Some points, one per row:
tensor([ 37,  44, -27, -16, -30, -21,  32,  -8, -46,  17,  41,  49,  20, -75,  -1,  12])
tensor([-14,  -2,  17, -43,  -1,  28, -34,  25, -33,  11,  -8,  93,  68, -47,  -9,  10])
tensor([  8,  58, -28,  36, -20,  -6,   6, -20, -10,  12,  53,  44,  -4, -64,  26,  -4])
tensor([ 55, -64,  50,  -9,  33,  29,  -8,  24, -18, -11, -19, -15,  18, -14, -16,  33])
tensor([-31,   5,   3,  38, -10,  -6,  -8,  -3,  52,   1, -15, -49, -28,   6, -10, -34])
tensor([-30,   0, -21, -26,   3,  30, -32,  -5, -32,  -9,   8,  45,  -7,  41,  11,  -7])
tensor([ 20, -17,  18,   8,   7,  -6,  28,  16,  20,   8, -12, -42,  17, -23,  -3,  15])
tensor([-22, -47,   7,  -9,  28,  28, -32,   7, -13, -16, -19,  16,   6,  30,   7,  -4])
tensor([-40,  52, -42,  53,   6,  13, -48, -45,  24,  -3,  17, -38, -59,  50,  19, -36])
tensor([  31, -106,   33,  -45,   -3,    0,  -31,   16,   -6,  -40,  -70,  -56,   48,   50,  -28,   30])
tensor([ -5,  24,   4,  15, -23, -21,  20,  -1,  26,  -4,  -2, -43, -43,  13, -30,  14])
tensor([ 31, -63,  27, -69,  -6,  19, -26,  22, -47,   5, -31,  52,  74, -17, -41,  45])
tensor([-37,  62, -57,  -3,  -1,  -5,   4, -24, -10,  17,  36,  62,  -2, -15,  55, -39])
tensor([ 56,  31, -20,  33, -20, -17,  18,  -4, -13,   3,  51,  -4, -20, -25,  22,  24])
tensor([-116,   34,  -32,  -21,   33,   39,  -75,  -16,   16,   12,  -29,   92,   26,   44,   39,  -56])
tensor([  5,  36,  -9,   4, -28,  -3,  22,  11,  -4,  33,  17,  23,  11, -41,   6,   8])
tensor([ -3,   4, -10,  10, -18, -13,  -1,  -7,  13,  -4,  -6, -11,   2,   6,  -3, -17])
tensor([ 70, -16,   7,  22, -17, -16,   8,   3, -11, -15,  25, -52, -29,  16,   7,  37])
tensor([-19, -52,  20, -20,  31,  20, -26,   6, -21, -39, -41, -16,   3,  27,   4,   3])
tensor([ 91,  37, -13,   8, -46, -42,  74,  -4, -60,  14,  43, -22,  -8, -79,  14,  47])
tensor([ 27, -83,  21, -51, -11,  -7,   0,   6, -35, -33, -49, -38,  19,  35,  -6,  29])
tensor([-14,  -3,  17,  -8,  -2,  -7,  -2,   1,  19,   4, -24, -34,  -2,  24, -11,   6])
tensor([ 20, -33,  18,  39,  11,  11,  -8,  -9,  -5, -37,   3, -62, -47,  53, -10,   4])
tensor([-66, 117, -61,  10,  13,  15, -23, -31,  -7,  36,  48, 123,  23, -58,  45, -57])
tensor([ 95,  -7,  13,   5, -51, -40,  60,  20, -17,  14,  27, -69, -25, -32, -11,  48])
tensor([-48,  -5,  12,  36,  18,  10, -26, -13,  46, -17,  -6, -44, -40,  75, -30,  -1])
tensor([ 43,  -1,   0, -33, -15, -19,  38,  16, -37,   0,  10,  46,  51, -77, -21,  35])
24 more points follow, each with its number after it:
tensor([-46, -28,  22,  -4,  18,   6, -28,   5,  45,   4, -22, -29,  -8,  41,  -1, -26]) 0
tensor([-35,  40,  -8,  -4,  -4,  -3,  -2, -10,  11,  13,   8,  35,   4, -17, -19,   2]) 1
tensor([ 47, -41,  31, -26, -13, -10,   7,   8, -10,  -8, -24, -44,   0,  14, -13,  21]) 2
tensor([-107,   54,  -28,   27,    2,   21,  -30,  -14,   58,   10,  -34,   -6,  -43,   62,   19,  -66]) 3
tensor([-40,  18,   2,  19,  15,  18, -13,  19,   7,   4,  14,   8, -17,  25,  -1, -21]) 4
tensor([-24, -31,  12,   8, -11,  15, -17,   8,  33,   9, -12, -19, -25,  24, -12, -14]) 5
tensor([-81,  16, -38, -14,   4,  11, -20, -26,  -5,  -4,  -6,  39,  -5,  44,  38, -39]) 6
tensor([-74, -17, -47, -63, -17,  38, -48,  13, -28,   7, -60,  89,  61,   0,  32, -38]) 7
tensor([ 39, -53,  23, -47,   1,   1, -10,  19, -26,  -9, -35,  -1,  49,   9, -12,  27]) 8
tensor([-61,  68, -52,  55,  18,   1, -11, -50,  30,   9,  40,  -1, -65,  21,  46, -70]) 9
tensor([-51,  41, -39,   0,   4,   1, -28, -21,   6,  -9,  22,  70,  22,   2,  30, -34]) 10
tensor([-43,  47,  -6,   6,  21,   0,  -2,  15,  14,  24,  20,  52,  10,  -3,  20, -28]) 11
tensor([  97,  -63,   23,   32,  -21,  -44,   29,   -8,   11,  -51,   -1, -127,  -41,   46,  -21,   33]) 12
tensor([ 48,  16, -13,  49,  -4, -31,  46, -26,  25,  -6,  35, -47, -40, -19,  -9,  10]) 13
tensor([-91,  17, -16, -22,  19,  28, -39,  10,  -4,   3, -20,  73,  34,  31,  10, -26]) 14
tensor([101, -53,  12, -31, -24, -29,  32,  17, -53, -34, -26, -28,  40, -47,  -3,  44]) 15
tensor([-26,  37, -29,  41,  19,   2,  -5, -43,  10,  -3,  23, -18, -45,  10,  33, -15]) 16
tensor([-50, -15,  10,   0,  17,  18,  -9,  20,  51,   3, -25, -34,  -8,  39,   9, -11]) 17
tensor([-14,  20, -27,  -1, -13,  -1, -14, -21,  13,  -2,  20,  -2, -29,  53,  22, -22]) 18
tensor([ 30, -41,  23, -24,   5,  -3,  17,  11, -21,   1, -18, -22,  19, -28,  -9,  26]) 19
tensor([ 25, -33,  -1, -19, -11,  -1,  -2,  -1, -41, -38,  -8,  10,  17,   2, -30,   1]) 20
tensor([ -75,  -95,   13,   44,    8,   18,  -67,  -17,  103,  -46,  -87, -127,  -92,  127,  -22,  -49]) 21
tensor([-108,   38,  -38,   22,    1,   19,  -18,  -15,   49,    2,   13,    5,  -74,   98,    6,  -48]) 22
tensor([ 56, -91,  59,  -7,  15,  -2,  12,  37,  -4, -27, -29, -69,  25,   3, -29,  30]) 23
Which of these numbered points is nearest to each point below, ignoring the 3 directions in which the first points spread most? Its number follows each.
tensor([-45, 127, -60,  73, -17, -13,  41, -35,  50,  56,  69, -13, -88, -46,  55, -26]) > 17
tensor([ 55, -39,   5, -26, -16, -17,   8,  -2, -27, -19,  -6,  -4,  27, -12, -23,   5]) > 12
tensor([127, -33,  41,  -5, -46, -46,  76,  16, -53,  -8,  23, -71,  16, -77, -61, 103]) > 1
tensor([ 11,  66, -18,  59,  -2, -14,  47,  -7,  21,  23,  71, -27, -38, -42,  24, -15]) > 23
tensor([ 30, -80,  13, -17,  -3,  -9, -14,  -3,  13, -37, -34, -63,  -3,  68, -19,  -6]) > 12
tensor([ 16, -18,  19,  -7,   0, -16,   5,  15,  21,  -3,  -6,  -7,  33, -11, -10,  11]) > 0
tensor([ 20,  63,   7,  66,  13, -19,  32,  -7,  42,  19,  54, -49, -54,  13, -13,   7]) > 11
tensor([-30,   4,   2,  -2,  38,   4,  -3,  -1,  31,  -6, -13,  15,   6,  25,  28, -22]) > 11
tensor([-74,  22, -26, -20, -12,  38, -41,  -7, -18,  22,  -1,  76, -11,   8,  -6, -24]) > 22
tensor([-44,  -2,  -8, -51,   6,  15, -26,   5, -22,   1, -23,  76,  34,  -6,  13, -28]) > 2
tensor([ -29,   79,  -28,    9,   14,   14,    7,   10,  -25,   33,   48,  111,   48, -101,   23,  -10]) > 23
tensor([  1, -75,  66, -37,  28,  30, -31,  46,  29,  -4, -56,  -4,  40,  42, -43,  40]) > 11
tensor([101,  53,  -8,  71, -12, -45,  65, -22,  -8,   1,  55, -69, -31, -89, -15,  41]) > 13
tensor([  8,  56, -32,  11, -25, -10,   5,   3, -22,   2,  18,  37,   7, -40,  26, -22]) > 15
tensor([  3, -12,   2, -45,  25,   5,   8,  17, -23,  10,   4,  93,  95, -65,   0,  31]) > 13
tensor([  6,  15, -23,  13,   2, -18,  14, -20,   5,   3,  14, -19, -12,  14,   5,  10]) > 8
tensor([-87,  29,  -2, -34,  31,  45, -43,  24, -22,  28,   6, 121,  43, -26,   6, -29]) > 4
tensor([-78,   3, -27,   4,  32,   8, -20, -31,  24,  -1,  15,  27, -23,  56,  20, -45]) > 9
tensor([ 48, -47,  63, -30,  17,  10,  -7,  32, -30,  -5,   0,   9,  26,  -8, -25,  29]) > 4
tensor([ 127, -100,   54,  -39,  -36,  -13,   29,   27,  -86,  -27,    3,  -40,   24,  -36,  -66,   96]) > 20
tensor([-31, -10,  10,   0,   0, -10,  11,  24,  18,  -3, -12,   0,  23,  -1,   2,  -4]) > 17
tensor([-57,  49, -33, -10,  13,  22,  -4,  -7, -19,  36,  20,  88,  27, -58,  38, -20]) > 19
tensor([-73,  26,  -4,  13,  19,   9, -29, -17,  26,  -8,  10,  24, -29,  36, -20, -14]) > 1
